0: [160 103 148 123 155 105 171 141 148 108 102 109 150  92  92 131 129 104
 104 138  98 144 173 138 168 109 107 163  95 113 121 107  97 113 200 148]
1: [173 102 130 233 101 111 131 151 104 105 124  89 131  91 122 125 106 100
 142 104 114 131 158 145 151 108 158 140 124  99 118 130 171 114 114 160]
2: [ 98 135 128 200  97 121 136  97  98 105 132 167 118 115 164  97 124  98
 104  98 130 188 103  97 137  94 107 103 127 255 120 112 105  98 151 141]
3: [128 100 134 128 121 185  98  98 141 136 100 176 108 106 107 124 160 132
 113 161 110 133 122 130 131 144 129 135  97 143 115 115 131 102 162 150]
4: [102 109 101 112 169  94 164 149 111 151 105 124 123 143  90 170 109 116
 163 148 136  86 109 137 106 155 154 133 168  85 147 161 112 122 103 142]
5: [130 132 101 118 111  99 127 104 144 148 104 110 108 152 142 151 133 128
 169 142 142 107 123 158 103 167 121 139 166  93 125 109 138 150 110 107]
6: [119 155  92 113 101 100 156 158 101 149 138 104 162 183 102 153 120 169
 152 141 145  89 120 115 160 115 132  98 115  91 111 118 168 163  95 107]
7: [154 139 114 111 154  96 113 128 156 179 171  95 145 114 192 104 101 102
 113 124 115 125 125 141 134 141 111 110 133  93 129 126 109 152 119 143]
8: [ 96 137 110 108 126 139  98 130 123 140 139 175 134  96  99 132 171 157
 120 124  92 149 155 110 127  96 134  96 105 127 158 100  99 159 202 145]
9: [148 175 139 124 143 127 141 155 132  99 108 140 165 102 153 152 200 146
 116 104  95 119 148 107 103 111  94 114  97  87 144 113 102 153 122 131]
10: [169 161 101 158  97 160  97 101 101 108  98 185 104 113 162 106 127 108
 104 130 113 201 135 102 142 103 134 142 111 174 138 104  98 122 140 154]
11: [132 123  91  92 153 122 102 134 118 145 146 105 106 255 118 123  95 125
 151 103 160 101 111 110 125 135 148 130 204  99 100 162 106 126 117 123]
12: [156  95 124 134 131 140  94 135 122 120 102 166 100 107  97 139 134 136
  96 138 123 168 192 125 104 135 123 102 119 255 100 131 118  97 106 100]
13: [149  97 115 114 141 151 142 117 105 141  99 120 107  97 126 104 146 127
  94 155 108 156 224 115  98 139 123 129 110 131 165  98 135 137 157 132]
14: [162 113 133 163  99 145 136 129 104 170 111 152 144  93 100 144 111 175
 126 110  97 125 126 136 114 110 128 157 121 119 148  98 126 114 119 152]
15: [141  98  95 106 130 165 118  97  98 145 149 162 102 109 123 142 113 137
 127 104 120 142 149 112 106 139 130 119 122 192 153 124 129 107 159 142]
16: [158  97 170 191 126 106 121 126 130  99 124 113 102 105 120 106 116 127
  98 124 100 163 169 125 106 103 104 143 133 233 132 143 108 104 133 139]
17: [139  98 131  96 140 129 159 106 156 134 156 109 130 178 116 111 114 111
 114 137 174  91 120 114 163 139 163 142 143  92 130 121 104 133 120  99]
18: [158 154  94 141  94 143  97 135 127 136  99 144  99 102 157  98 175 117
 112 165 110 196 127 108 128 144 112  98 113 157  98 107 141 151 143 123]
19: [136 142 178 250 103 104 127 107 151  97 141 140  94 110 188 102  95 114
 120  94 108 127 101 117  95 126 158 127 124 195 122 122 122  95 147 122]
20: [129  95 115 103 114  95 125  99 137 155 144  92 113 206 114 111 126 124
 175 152 158 110  96 117 166 132 111 102 212  98 118 170 145 116 102 131]
21: [100 131 116 118 111 114  98 121 106  99 126  92 102 255  96 129 103 133
 160 135 241 112 132 113 100 130 144 127 184  94 111 132 131 147 113 102]
22: [ 95 134 121 101 104 160 103 165 101 127 183 105 113 173 133 117 150 112
 111 137 154 102 139 147 181 116 148 160 115  96 114 105 101 115 144 127]
23: [140 102 115  88 151 156  98 109 137 116 164 197 137  96 136 144 158 155
 119 181 103 108 161 114 112 125  97 107 103  95 160  95 118 144 123 147]
24: [111 107  95 110 139 115 133 132 122  97 166 122 154 165  95 144 162 131
 142 136 159 106 113 130 135 158 100 126 153  86 149 109 139 108 121 141]
25: [107 122  99  90 113  95 107 144 104 174 158  91 115 152  95 108 122 104
 130 115 222 105 150 230 145 107 113 127 211  95 160 163 116 110 109 101]
26: [ 98 150 122  92 144 159 102 119 158 152 134 171 135  97 100 159 150 161
 122 174 114 125 111 125 101 103 131 140  95  86 110 104 137 169 133 130]
27: [147 100  94  94  98 134 146 133 143 152 111 182 107  97 132 100 117 113
 120 136  99 167 185 122 112 107 143 148 109 109 155  98 129 117 201 155]
28: [113 112 115 218 120 119 106 134 148 110  99 160 127  95 184 136 136 108
 104 125  98 174 110 125 142 105 136 168  95 141 115 102 109 142 146 131]
29: [124 148 113 103 154 153 112 141 130 100 170 109 109 152  96 166 144 170
 151 124 129  89  97 137 136 105 123 135 107  85 142 118 132 143 121 143]
30: [156 138 139 148 105 118 117 103 103 114 124 134 112  96 122 138 132 140
 102 108 112 140 155 142 110 111 176 162  96 127 149 114 137 141 118 172]
31: [107 101 119 128 115  89 110 140 144 167 141  87 137 120 149 129 117 100
 175 111 114 101 120 153 106 111 175 154 152  85 121 178 181 103 122 149]
32: [115  99 120 115 101 100 148  99 124  98 101 103 153 234  91 160 144 133
 143 110 157 112 124 150 171 131  96 139 124  98 140 131 156 120 127 142]
33: [166 123 114 156 149 151 138 141 160 156 137 110 117 103 103 135 105 125
  97 108  98 208 109 104 107 122 137 102  97 179 100 107 106  99 180 157]
34: [186 152 115 140 146 118 136 127 104 164 101 104 142  93 104 101 106 146
 104 115 122 128 138 109 136 128 154 110 111 133 121 110 151 145 159 150]
35: [ 97 150 111  97 108  96 115 130 135 178 174 104 112 115 121 138 108 125
 117 119 171  98 112 197 177 174 118  99 195  85 135 163 106 105 115 111]
36: [155 122 144 170 103 119 132 102 153 122 134 128  97 103 108 104 117 106
 100 131  98 219 157 109 104 131 153 162  94 157 118  97 144 119 168 124]
37: [119  95 103 103 143  94 109 100 140 145 109 115 132 231 107 133 130 141
 183 107 168  87 131 125 102 165 106 104 169 101 107 201 103 163 135 104]

[135 104 159 108 163  95 154 159 100 136 108  93 150 150 139 145 124  97
 175 111 178 102  97 145 100 112 154 126 150  86 102 176 107 150  91 128] 4 31
[154 134 177 134 132 110 147 106 109 128 123 107 125 105 158 143 118 130
  96  96 116 188 154 127 153 103 128 106  95 185 141 117 104 129 129  98] 16 30
[141 119 125  90 132 121 148  98 136 154 127 110 103 221 123 110 116 123
 123 102 156 110 124 113 110 130 159 101 212  99 104 169 100 135 124 142] 11 20
[ 94 118 128  95 108 206 109 112 145 148 109 214 121  99  97 114 214 127
 133 126 110 132 108 117 117 101 112 144 110  90 177 107 148 169 122 126] 26 3
[156 125 155  98 140 103 112 163 148 133 157 103 139  96 130 156 106 128
 116 106 135  92 104 119 151 133 188 121 118  89 116 160 158  96 124 137] 31 17
[132 138 106 119  96 177 150 101 111 100 162 126 143  99 119 138 143 162
 116 130  93 202 163 121 132  98 139 127 105 125 133 111 136 109 102 144] 30 14
[150 141 151 136 124 154 100 156 130 127 134 151  98 104 137 105 111 104
 128 124 100 125 121 131 105 147 108 103 112 148 130 108 150 138 156 160] 3 15
[ 99  98 164 173 106 112 102 121 100 155 122 108 101 112 167 122 126 141
  99 131 103 131 105 104 107 142 142 146 121 255 133 107 151 133 130 103] 16 19
[157 114 130  87 148 122 160 131 125 144 163 119 116  97 119 151 113 149
 121 108 115 122 233 118 100  98 101 105 112  96 215 133 117 103 163 105] 13 27
[175 124 114 132 101 180 152 112 103 101  99 152 104  94 149 109 101 135
  97 152 112 142 202 124 110 129 107 113 101 149 138 121 106 143 187 134] 13 27
[106 108 110 129 118 143 145 107 105 100 158 115 111 113 151 147 142 100
 140 132  98 153 151 104 111  99 119 167 130 202 108 133 102 127 165 153] 15 16
[164 166 112 168 143 122 108 106 112 102 163 136 111  90 159 153 136 124
 110 112 112 138 136 127 159 157 144 103 111 100 120 113 148 144  99 102] 30 34
[123 144 113  98 160  97 137 100 155 145 145 109 169 139 117 147 121 169
 134 117 138 104 136 117 137 175 112 104 124  84 168 131  99 122 126  98] 24 17
[116  96 141 165 107 135 121 163 160 117 130  94 107  99 145 146 117 107
 101 126 119 105 152 114 100 138 149 196 106  99 128 164 137 147 144 120] 30 31
[107 155 139 239 125 100 111 175 154 106  98 112 101  90 143 152 118  97
 134 113 111 135 121 123 126 109 142 108 134 103 109 128 174 126 131 162] 1 28
[123 127 125  94 113 119 144 142 127 133  98 103 151 167 116 102 108 139
 115 117 225 102  98 119 159 136 168 124 176  87 107 181 136 128  99 106] 17 20
[133 143  92 108 134 129 113 111 112 111 122 128 152 120 113 108 198 117
 112 207 147 103 153 113 109 141  95 138 141  96 130 122 102 203 109 144] 23 24
[155 169 104 111 133 133 100 129 160 158 172 154 130  99 168 142 149 156
 131 100 110 131 104 120 166 107  94 128  93 102 123 106 107 129 105 130] 7 9
[ 99 138 120 114 149  90 138 103 134 116 101 101 136 113  97 113 117 104
 146 112 195  98 105 187 101 170 167 128 155  91 103 232 106 152 134 150] 4 37
[ 97 124 141 129  98 149 116 130 107 106  96 147 127 124 160 105 107  99
  98 100 119 185 154  98 126 102  98 131 128 255 135 139 105 145 104 142] 2 16
[ 96 119 149 143 103 113 123 136 104 144 142 157 123 112 153 102 124 117
 129 137 115 176 114 123 122 135 105 139  99 255 130 109 142  97 103 100] 2 16
[103 141 143  99 153 131 161 105 112 138 140 114 120 128 149 137 154 168
 174 132 126  89  93 134 160 139  96 141 107  91 125 100 170 108 120 111] 29 24
[146 142 157 135 102 119  95  97 135  97 140 157 123 117 108  96 127 104
 127 126 123 176 111 118 147 125 124 102 120 255 136 107 103  96 150 117] 2 16
[165 114  97 153  95 141 152 163 160 109  99 114 145  92 197 139 133 111
 142 129 102 143 105  95 106 160 140 144 121  95 124  93 144 145  94 150] 28 5
[121 187 120 131 128 121 107 157 157 106 175 124 106  99 150 143 149 183
 100 188  92 111 104 112 171 100  91 128  95 102 140 103  97 107 149 156] 29 26
[194 129 182 148 123  98 159 190 104 154  98  97 132 100 154 127 119 129
 143 109 105 158  99 104 125 146 115 113 132  97 123 116 115 136 124 117] 34 14
[146  95 198 155 112  95 159 110 113 112 108 113 109 101 159 151 129 134
 134 110 109 106 243 119  99 106 122 164 103 121 100 166 158 104 112 135] 30 1
[118 130  93  90 101 120 101 108 142 112 102  98 162 166  91 165 151 161
 182 134 187  99  94 170 140 153 123 103 179  95 145 110 103 109 121 152] 24 5
[110 121 166 100 170 117 103 101 103 101 170 119 146  97  96 111 111 121
 101 115  97  95 255 175 166 155 138 129 115  97 165 170 110 100 130 135] 13 30
[170 102 100 143 103 189 106 139 139 161 104 181 161 105 101 113 122 160
  99 119  98 139 125 139 104 112 153 144 101 131 116 119 154 107 136 113] 14 3
[188 106 151 107 131 136 164 159 130  99 137 120 147  98 105 107 100 167
  95 163 107 161 109  98 128 143 146 134 106 119 153  93 131 110 154 110] 34 0
[ 97 131 134  90 143  94 102 151 156 101 126 106 131 131 113 144 100 135
 168 143 156 108 106 108 129 173 158 146 180  84 131 139 103 143  94 158] 4 5
[108 116 149 121 133 129 150 128 111 127 135 185 145 108 106 101 134 109
 125 170 111 144 112 103 152 106 139 128 112 147 103  96 149 113 172 128] 3 8
[162 114 103 151 132 206  98 160 110 135 151 246 101 101 156 139 183 105
 115 135 107 138 117 109 100 135 127 103  97 146 101 110  97 110 110  98] 3 18
[158 118 156 177 141 147 135 102 134  96 141 156  99 122 106  96 114 117
 113 103 120 122 153 125 134 100 150 117 122 255 104 133  96  97 102 116] 16 12
[116 100 132 107 156 160 117 102 114 169 167 102 109  99 138 111 158 121
 135 178 123 112 167 119 139 111 103 109 122 119 163 120 125 106 168 113] 13 23
[ 94 145 121  90 118 138 158 133 137 121 148 122 164  99 105 109 174 203
 133 171 113  94 130 132 113 110  99 131 110  87 156 106 126 152 175  96] 26 8
[182 105 185 103 105 150 119 163 105 149 102 133 159 101 110 161 100 112
 106 113  98 138 125 112 133 169 202 112 104 105 138 103 110 130 164 105] 34 14
[155 127 107 139 156 141 100 147 102 136 167 183 135  95 104 100 149 140
 103 159 115 158 139  98 130  98 109 155 108 146 169  99 105 102 124 108] 23 15
[112 122 141  96 187  94 136 112 146 126 111 111 107  99 121 157 131 103
 121 103 122  91 255 158  99 129 115 114 128  95 113 165 127 148 187 110] 13 0
[119 157 122 112 146 102 100 107 155  96 161 144 137 121 148 134 158 111
 145 105 103 100  97 134 133 162 141 169 105  91 162 101 157 151 100 126] 29 24
[135 101 107 184 160  99 141 164 168 163 115 139 139  91 127 144 147 141
 143  95  93 139 186 111 101  99 100 139 117 119 107 111 133  99 138 113] 14 28
[100 105 121 180  93 180 147 116 143 126  98 167 106  97 178 123 142 147
 122 110 104 188 127 116 106 106 125 154 113 115 128  93 149 123  98 160] 28 14
[ 99 177  99 146 124 169 109 158 158 127 143 201 103 103 123 126 134 123
 127 160 107 120  90 118  99 132 125 105  97 100 133  89 150 144 145 147] 26 3
[106  94 148 165 147 132 128 124 142 142 131 116 105  93 120 142  99  98
 110 116  95 180 125 122  96 134 163 156 121 151 143 118 144 103 167 129] 36 33
[ 99 170  92  98 138 125 126 135 136 104 111 165 149 118  90 157 124 120
 125 249 124 104 116 116 173 102 109 141 122  90 169  91 119 114 144 145] 26 23
[ 97 132 179 125 169 102 163 111 102 158 131 106 146 113 100 161 127 137
 114 118 127 103  98 140 101 134 144 140 138  84 142 161 176 108 117 111] 4 31
[160 155 135 147 134 131 136 116 155 147 108 185 124 100 125 107 141 166
 122 140 100 172  98 105 141 139  99 104 102 106  96  97 104 153 153 107] 18 3
[116 162 146 142 135 106 154 111 113 152  99 112 101 105 190 138 135 127
 105 105 108 129 156 101 131 138 100 161 118 162 104 127 157 107 101 150] 30 34
[161 102 120 145  97 244  97 123 155 123 143 142 128 109 112  99 160 134
  97 110 101 221 112 102 100  96 103 137 121 209 104 112 103 111 150 122] 33 10
[152 156 107 244  99 125 129 131 139 105 102 148 128 100 176 139 105 107
 100  96  95 207 122 110 120 142  95 132 110 135 124 111 133 126 130 125] 28 10
[157 153 123 113 131 118 117 130 125 122 151 159 114 112 132 143 151 108
 122 101  98 185 122 102  98  94 131 132 102 255 108 128 103 134 106 102] 12 15
[113 107 171 176 106 125 144 100 101 143 105 155 102 121 169 135 105 100
 105 123 103 139 116 105 157 104 111 125 120 255 107 107 139  99 105 123] 2 16
